(in the rows, 128 means zero)
First come named turns, each shown by rows before and after it. For each pair of rows after them, which turns, in which order, take the first row to the second? The first pair is done for you.
K (before => after):
[133 112  92 126 113 141 103 118 127 147 121 125 148 136 123 126 122 149
 120 152 114 120 145 117 134 129 128 144 145 128 153 139 120] => [135 118 101 123 112 140 101 120 125 148 111 135 152 145 122 118 114 150
 119 140 100 114 138 121 130 125 129 139 147 118 146 139 123]
[116 109  93 125 158 117 107  94  99 137 144 147 149 101 110 151 131 137
 144  98 168 149 204  72 162 136 103 147 171 153 174 154 110] => [128 119  92 118 163 124 105  98  85 138 120 166 162 114 119 150 110 141
 145  63 139 135 192  72 157 138 110 138 179 138 164 147 119]
[112 123 102 103  95 121 118 140 127 139 141 167 126 114 121 131 105 156
 143 159 108 107 142 122 149 141 143 125 154 156 146 109 139] => [112 128 108 102 101 123 117 141 125 140 135 171 130 119 125 130 100 157
 145 148  98 102 136 119 143 140 145 119 158 150 142 108 144]
[ 70 191 142  53 142 100 133 117 115 140 129 158 166 126 118  86 125 149
 117 114 105 123 176 122  80 106 118  94 142 145 119 153  83] => [ 58 182 135  54 141  93 136 115 124 139 149 141 150 115 110  92 143 145
 118 147 136 134 187 122  84 103 113 104 131 162 127 159  77]
J (before => after):
[116 123 182 130 156 106 142 118 138 106 100 134 117 115 109 121 106 123
 130 110 158 126 113  98  98 120 102  90 105 138 107 114 133] => [125 111 150 136 148 125 155 109 134  96  89 131 116  98 122 136 100 118
 133 105 174 136 135  94 100 133 107 116 118 156 116 109 143]
[127 142 132 123 140 116 118 134  83 104 115 119 129 159 131 128 141 115
 150 125 118 152 146 115 109 124 129 120 137 128 131 139 130] => [135 131 132 134 137 122 116 132  85 102 113 114 120 166 129 130 141 111
 148 119 114 152 141 120 109 126 129 117 131 130 124 141 132]
[108 103 144 157 117 116  88 102 149 133 166  99 100 128  88 134 156 119
 111 211 123 133  93 135 149 122 110 102  83 111 135 140 113] => [117  95  85 150  98 141 113  85 139 111 149 104 118  86 115 154 149 116
 132 206 158 145 141 122 145 145 124 163 130 149 169 133 120]
[147 106 156 164 119 110 128 176 155 165 131 137 114 173  89 102 113 189
  88 129  34 134 126  85 139  90 141  38 122  58  89 116 108] => [200  58  53 193  83 184 162 141 136 117  96 128 110 102 132 158  94 166
 118 115  98 161 176  78 144 146 167 120 176 124 127  94 144]
R (before => after):
[121 124 147 140 119 127  90 122 138 157 159 119 139 163 108 131 135 131
 134 145 114 112 116 129 138 118 108 123 115  97 108 141  97] => [108 131 142 129 119 121  95 125 137 157 159 123 157 161 109 129 137 137
 137 144 111 109 130 122 134 116 113 135 126  94 117 146  92]
[144 102 122 180 123 133  93 111 151 132 211 119 102 129 110 154 147 152
 124 160 126 141 122 137 172 150 129 162  98 133 182 142 109] => [122 124 111 154 123 123  98 110 148 138 209 129 132 119 118 150 145 168
 132 158 129 136 159 127 164 148 133 183 118 135 197 143 100]
[121 156 146  99 118 128 170 152 119 116  87 125 135  98 135 103 129  93
 136  93 151 126 134 108  95 134 132 124 147 128 109 114 144] => [142 135 156 125 118 135 162 153 119 114  88 116 104 110 132 109 127  82
 127  99 146 129 102 116 100 140 125 102 125 129  98 112 154]
Q (before => after):
[113 137 137 120 119 131 138 133 134 124 100 157 128 126 141 119 106 128
 138 104 104 120 119 133 105 134 119 120 125 115 133  93 150] => [ 93 126 149 123 124 115 115 133 146 137 136 144 122 135 118 116 128 135
 137 142 100 120 121 145 110 125 109 111 103 108 137 105 130]
[108 108 159 122 163 120 134 148 125 131 118 109 130 117 129 127 143 111
 106 134 120 144 119 102 125 121 124 102 119 113 139 141 140] => [127  85 139 140 154 139 121 137 122 124 125 102 127 112 133 139 141 111
 107 135 117 148 118 103 130 133 125 114 124 115 146 140 145]
[113 109 119 143 108 157 118 110 127 127 125 142 149 113 156 143 132 137
 147 133 128 141 158 134 124 127 135 121 128 132 144 117 115] => [ 97 136 137 125 112 143 133 120 123 128 111 150 157 112 156 132 130 138
 147 123 129 137 159 130 119 116 137 111 131 131 138 114 114]
[108 178 140  85 141 123 136 117 101 157 141 121 155  78 123 138 131 149
 141 139 158 109 160 110 120 118 129 188 147 125 142 152 108] => [118 138 116 107 136 137 111 105 111 160 169 112 140  81 114 151 145 147
 143 170 157 116 154 123 131 130 125 195 137 126 154 156 101]
U (before => after):
[144 150 103 114 113 134 139 121 100 131 129 140 124 106 145 118 119 113
 107 148 132 123 132 143 102 155 143 137 142 123 113 124 129] => [148 142 101 115 113 135 138 116 106 132 132 137 126 104 145 120 121 112
 107 155 133 124 133 147 103 157 143 141 141 122 118 124 128]
[140 132 148 110 138 135 112 124 118 141 114 147 146 160 132 127 105 156
 129 119  88  94 105 156 134 131 136 123 128 110 129 144 137] => [137 107 128 121 128 142  92 113 129 145 147 137 139 155 124 138 122 162
 129 160 101 106 118 159 143 137 134 137 123 118 147 150 120]
[122 155 131 115 141 124 110 165 152 134 114 132 158 118 139 131 131 140
 139  98 131 139 126 122 132 140 120 128 113 125 149 120 150] => [122 139 117 117 139 132  99 158 154 139 120 133 160 123 138 138 131 140
 140 106 125 136 130 127 139 143 121 139 114 124 158 123 148]
[133 148 103 114 141 166 135 101 151 111 108 156 127 126 119 130  94 168
  98  88 126 109 176 139 148 144 101 162 116 118 166 115 145] => [124 132  97 122 136 160 129  97 160 114 132 142 115 119 113 136 113 167
  98 120 147 120 186 141 156 143  99 168 108 130 174 120 135]
Now pairs of rows:
Between the rows of a pair lie 2 to 3 turns.
[109 144 138 122 142  96 137 132 128 144 140 113 128 135 108 118 138 126
 124 162 144 145 139 115 116 120 116 115 125 132 119 147 127] => [136 129 142 146 138 111 142 132 124 130 123 110 106 137 115 123 129 115
 121 145 142 149 113 122 119 129 117 104 116 133  98 140 145]  J U Q
[151  65 113 168 109 158 101 122 119 118 132 117 106 136 116 171 156 114
 138 172 124 159 151 161 146 148 129 138 136 141 130 126 123] => [132  83  99 145 111 149 112 122 118 118 131 127 128 123 125 172 158 124
 150 173 137 159 185 150 141 145 134 161 160 149 147 125 115]  J J J
[149  75 111 160 117 138 125 117 135 118 170  98  97 120  91 141 151 114
 125 188 166 153 141 143 148 149 104 145 113 166 144 127 120] => [124 148 156 115 124 104 193 145 122 111 126 102 105 104 107 118 148 104
 125 153 197 151 151 124 126 126 109 131 125 182 113 118 131]  U J
[ 99 177 138  84 134 107 149 142 125 141 108 143 168 121 144 115 118 129
 131 108 130 120 148 100 112 104 132 133 154 122 128 127 117] => [137 102  88 144 113 149 135 116 137 120 138 112 121 100 134 154 136 112
 137 156 169 150 147 114 135 137 131 162 147 160 149 128 123]  Q Q U
[146  95 108 149 141 160 128 102 124 114  89 118 117 126 133  98 110 113
 117 104 119 133 118 125 104 156 113 153 142 137 136 123 134] => [108  95 135 146 149 126 104 105 142 139 141 107 114 144 107  85 139 129
 108 155 118 133 119 129 111 133  99 138 113 127 140 141 105]  Q Q
[149 142 111 115 115 128 165 120 124 115 101 119 139 113 138 127 119 121
 129 101 141 128 132 117 132 145 134 136 136 144 118 125 147] => [149 115  86 129 111 139 140 108 130 117 123 112 138 112 130 139 127 124
 132 126 139 132 141 123 142 155 134 152 136 142 136 133 138]  U U
[157  91 143 180 127 147 113 109 101  65 113 129 103 159 144 168 142 117
 136 120  86 111 123 123 140 179 123  85  79 163  80 119 148] => [135 147 174 144 135 120 154 129  90  64  82 141 123 153 151 147 137 119
 137  95  92 103 131 108 124 162 127  75  91 162  65 118 150]  U Q
[131 127 120 114 126 130 110 131 114 137 114 152 155 148 130 130 114 134
 133 109  77 116 119 137 145 121 124 116 134  99 136 128 117] => [136 140 109 110 116 137 151 136 105 113  88 143 148 116 148 137 109 122
 142  96 118 127 134 128 135 134 134 131 149 133 132 119 135]  J U Q
[100 148  67  67 167 146 108 137 115 107 136 115 154 155 133 132 146 129
 175 150 164 139 172 163 144 139 140 154 146 132 121 131 119] => [144 116  85 104 171 170  78 138 112 109 127 124 125 192 127 133 130 118
 157 123 114 131 107 181 150 146 132 111 117 101  87 127 130]  K J Q
[168 113  99 183 142 158 130 118 151 115 102 117  93 147 136 150  97 107
 115 106 117 111 103 142 119 135 126 111  93 125 136 113 128] => [154 136 100 152 149 148 115 120 145 131  97 141 133 158 139 145  87 127
 117  83  81  94 114 136 114 126 130 114 110  98 143 116 119]  Q U
[110 109 146 145 128 111 159 138 146 113 149 101  98 110 129 135 144 125
 120 185 165 140 107 136 128 118 125 111 101 159 119 140 126] => [145 108 101 134 116 154 173 125 122  95  94 125 130  94 165 152 106 119
 134 125 152 134 130 123 119 148 144 154 145 161 130 122 152]  J Q K
[122 168 175 118 146 144 146 160 117 148 105 116 187 129 115 108 146 125
 124 131 130 102 117 159  96  63  95 125 142 210 130 137 127] => [132 166 165 115 145 154 145 152 106 147  88 129 196 128 124 112 134 126
 130 108 113  97 119 156  95  70 101 135 155 206 134 134 134]  K U
[126 158 193 118 161 100 113 155 125 167 118 144 137 186 123 107 109 137
 129  89  66 113  94 129 112 119 130  87 109  80  82 138 121] => [124  87 133 149 147 119  55 123 149 178 197 124 126 178  99 132 143 151
 139 168  81 125 124 142 139 134 125 130 103  92 136 154  91]  U U
[115 112 154 150 149 116 107 135 140 144 168 100  96 146  88 105 141 127
 108 161 118 125  97 145 134 124 115 105  85 115 107 133 112] => [ 85 170 159 107 146  93 166 146 133 132 139  95 117 111 105  95 142 128
 120 145 171 130 139 121 113 114 122 128 113 145 107 127 117]  J U J
[139 109 129 144 118 134 156 139 130 116 102 128 114 119 154 149 128 118
 138 111 148 138 106 125 130 151 127 139 122 142 117 122 160] => [142  95 111 150 117 146 140 130 132 119 110 129 116 124 153 154 130 121
 141 122 143 134 109 126 137 156 126 144 126 138 129 126 157]  U U
[102 187 133  66 120  84 151 132  89  97 130 148 166 107 139 105  90 130
 140 129 141  97 188  90  94 103 124 179 192 120 157 112  95] => [108 151 107  81 115  95 120 118 100 104 157 144 167 106 132 121 100 136
 140 154 142 101 200  95 104 112 123 199 194 120 184 116  84]  U U
[ 95 177 112  94 140 129 123 137 111 129 155 151 176 117 128  81 125 161
 168 111 101 122 185  93  92 125 135 190 148 119 153 122 130] => [150 148 169 152 153 149 109 151 108 121 138 142 111 166 120  77 110 133
 143  81  60 122  83 124 100 127 121 114  87 100  89 116 160]  J Q Q
[ 95 116 147  71 117 142 112 180 131 143 139 165 172 151 128 131 109 126
 132 116  76 116 122 151 144 145 193 168 111  95 156 118 115] => [ 92 105 151  79 118 139  98 176 143 145 159 153 162 153 116 130 117 125
 125 138  77 119 120 160 152 145 190 161 101  97 161 121 105]  Q K
[155 154 172  99 118  74 131 138 142 137 108 143 155 142 142 135  97 116
 126  86 112  73 121  99 135 109 134 132 123  99 106 117 115] => [165 114 105 109 103 105 107 114 145 130 121 145 165 120 148 162 101 120
 139 103 122  80 158 100 148 127 139 185 146 111 149 122 108]  J J U
[ 90 170 150 101 149 117 143 155 132 132 108 154 173 134 128 102 111 138
 124  70 114  98 121  92  98 109 134 138 141  92 109  95 133] => [132  95 113 147 140 159  80 132 138 135 134 156 152 158 117 125 107 134
 116  86  70 104  85 117 119 133 131 142 122  72 122 100 133]  U J
[137 137 135 127 138 106 155 136 151 132 163  98 115 115 103 133 153 163
 129 150 147 122 116 136 162 138 109 105 128 153 122 131 112] => [146 132 139 126 146 112 123 137 144 148 155 119 137 141 105 129 135 170
 122 123  90 103  98 139 164 138 112  94 131 114 118 133 114]  U U Q
[133  68 119 172 114 109 122 115 186 120 189 118  89 138  59 114 147  81
 121 220 111 141 119 159 206 123  93 108  99 147 142 154  92] => [147 157 191 128 133  91 195 156 146 112  80 158 112 159  96  81  94  72
 114  91  73 111  75 144 170 110 111  60 114 118  73 127 135]  U U
[131  80  89 144 103 140  91 107 156 127 152 109 120 127 126 152 135 112
 145 164 118 136 149 144 127 141 121 147 118 147 141 143 120] => [109 164 159  94 123 104 133 140 138 136  98 135 146 145 135 113 108 118
 139  94  87 113 128 131 101 107 124 100 122 114  98 137 129]  Q J
[158  77 148 148 142 144 105 106 105 115  92 172  80 170 147 148  90 109
  90  76 105  98  51 136 113 129 129  98 107  93  63 119 185] => [151 108 131 131 134 143 164 111  91  91  60 163  85 126 175 152  84 102
 102  58 161 113  90 116 106 135 139 129 136 134  65 105 199]  U U Q
[131 100  58 116 104 132 100 104 130 152 164 103 158 130 103 119 139 156
 150 149 125 118 160 106 126 123 125 166 171 101 168 109 110] => [129 144  80  91 113 122 119 117 112 155 126 125 181 138 116 103 121 158
 151  99 102 103 156 100 108 118 130 151 186  84 150 103 119]  K Q
[ 99 104 100 137 108 187 121 124 123 122  78 131  96  92 147 151 116 112
 125 112 140 116 181 151 158 161 151 143 164 158 121 104 134] => [113  88 134 158 119 183  82 129 128 142  95 138  78 136 127 141 114 114
 109 109  88 104 128 171 166 151 140  93 128 119 100 111 130]  J U J
[148 143  93 104 119 144 121 133 120 108 116 157 159 148 136 114 121 136
 126 131 106 118 154 121 137 144 122 183 156 114 164 112 145] => [178 111  98 135 117 163 112 131 117  99 109 147 129 158 134 122 116 126
 122 127  97 123 118 133 143 154 118 170 136 114 147 107 160]  J J
[ 87 170 185 136 130  63 133 148 145 128 136 117  93 136 112  95 173 117
 124 156 184 148 118 137 131 102 116  76  87 142 108 130 131] => [ 76 158 102 108 116  81 118 120 144 129 146 130 148 101 127 119 169 137
 146 167 193 147 198 121 133 121 130 156 141 156 172 129 115]  Q J
[124 118 145 155 136 121 123 136 144 127 157  91  91 131 114 123 144 108
 114 157 151 129 111 137 126 125 113 116  88 139 103 140 137] => [131 153 135 131 131 129 167 140 126 109 109 102 112 109 147 124 123 102
 123 109 170 133 129 118 112 130 128 134 121 155  98 127 158]  Q Q J
[118 102  59 113 107 142  91 127 157 128 169 137 157  96 134 155 141 164
 147 171 153 122 206 102 129 161 141 188 148 139 189 145 107] => [148  95 103 160 101 146 149 144 164  98 149  94  71  84 135 160 151 122
 135 178 215 147 148 110 131 166 135 148 105 187 137 137 141]  U J J
[112 108  53  99 100 162  83 116 115 125 153 144 157  75 118 160 168 131
 107 127 132 160 194 104 140 158 143 217 142 205 208 160 109] => [132 164 106  67 125 153  74 139  89 144  93 198 193 131 128 126 120 147
  95  31  22 118 140 102 116 142 155 164 146 132 160 147 128]  K K
[ 93 151 140 122 136  92 142 140 150 141 167 112 125 127 106 117 148 137
 130 169 154 140 140 119 127 103 113 126 118 137 146 142 104] => [123 170 133 108 141 116 133 143 123 144 113 155 160 147 130 109 104 145
 130  90  84 111 121 113 120 115 126 121 144  97 134 130 125]  U U
[169 118 119 160 123 110 146 139 138  98 132  58  69  77 142 131 139 110
 107 169 180 167 129 132 141 133 127 113 145 160 107 122 124] => [181 120 159 167 138 106 121 153 133 112 124  72  67 124 133 116 125 117
  93 139 121 147  81 141 138 123 124  67 120 118  79 118 125]  K J J
[166 155 112 124 106 164 143 105 112  98  63 130  66 119 168 141 128  82
 187 119 144 126  99 133 123 169 138 128 148 135 133 114 129] => [111 147 101 110 109 133 102  96 143 128 140 112  87 118 139 137 166 105
 192 201 163 131 147 136 132 151 125 149 140 138 176 137  79]  Q Q J
[111 158 116 111 121 113 151 131 126 116 118 126 155  96 136 132 133 122
 143 124 154 135 176 100 119 129 134 159 158 142 142 121 128] => [ 95 172 148 103 131  90 156 146 129 124 129 121 148 109 123 120 141 125
 137 133 155 130 163 103 118 109 128 133 140 136 124 126 119]  Q U
[135 137 173 155 128 114 134 125 178 142 148 111 133 131 135 119 133 114
 108 192 180 117 114  76 135 128 126  64 138 119  98 123 100] => [133 150 182 150 127 110 148 127 170 138 134 116 135 134 142 118 126 115
 107 178 179 115 115  72 130 125 125  58 145 116  94 120 105]  U K
[ 73 228 165  56 133  94 182 150 127 129  88 143 162 111 134 101 105 118
 116 110 150 105 143 127  97 103 131 123 155 149 113 118 134] => [ 84 217 201  78 139  90 164 159 133 138  98 137 136 138 121  92 111 111
 101 109 126 103  96 140 102  92 121  84 125 132  91 122 135]  J J J
[167  96 102 155 116 168 103 133 114 140 137 160 108 138 156 142 124 104
 117 125  69 119 108 145 140 146 130 102 135 106 138 120 136] => [135 129 134 127 129 136  97 146 117 162 147 170 133 152 144 118 130 121
 114 131  52 106 116 142 136 121 125  86 130  84 136 131 117]  J J
[143 157 151 106 121 130 101 125 151 160 123 126 110 143 134 150 138 126
  98 117 110 106  48 155 121 146 127  63 111 144  96 137 140] => [151 140  69  93 108 160 106  97 141 146 113 140 150  99 161 178 128 131
 119 111 129 112 113 140 123 173 143 138 171 167 144 130 139]  U J
[144  69  92 131 139 122  51 101 145 146 170 150 157 145  98 155 130 155
 133 160 125 151 165 150 153 150 129 157 137 184 153 112 105] => [152  58 110 146 143 125  44 106 147 148 173 147 142 156  91 154 132 152
 127 158 114 153 141 155 159 149 123 135 115 179 136 113 106]  J J
[142  89 137 142 119 155 163 116 134 116 146  88 110 158 120 168 152 175
 101 140 117 148 114 146 147 142 103 119 109 145  89 144 101] => [116 138 170 108 130 127 188 132 128 118 128  99 129 163 122 151 147 179
 101 121 121 137 120 135 132 122 105 107 114 138  76 142 100]  Q Q
[118 131 149 115 145 117 109 139 128 139 136 136 149 162 107 101 131 148
 122 121  98 114 124 135 132 126 137 115 135 107 119 139 118] => [161  90 119 154 126 152 132 126 128 106 123 114 105 134 117 130 132 122
 123 129 137 137 115 142 142 154 140 133 127 144 115 130 141]  K U J
[129 142  97  98 124 135  98 122  90 150 106 169 183 140 144 142  83 173
 123  84  90 113 138 118 151 139 129 165 124  99 142 102 135] => [154 118  84 120 117 155  96 117  89 136 100 161 163 137 149 152  79 160
 123  78  95 117 126 126 154 153 127 164 123 109 135  96 151]  J J
[154  79 148 175 100 152 118 129 142 122 164  98  65 138 100 114 163 113
 126 161 151 160  76 141 152 129 109 100  65 144 121 130 131] => [105 147  97  97  97 137 171 125 120 112 128 127 150  81 138 115 150 129
 158 137 199 155 183 100 126 128 132 179 147 171 166 124 121]  J Q
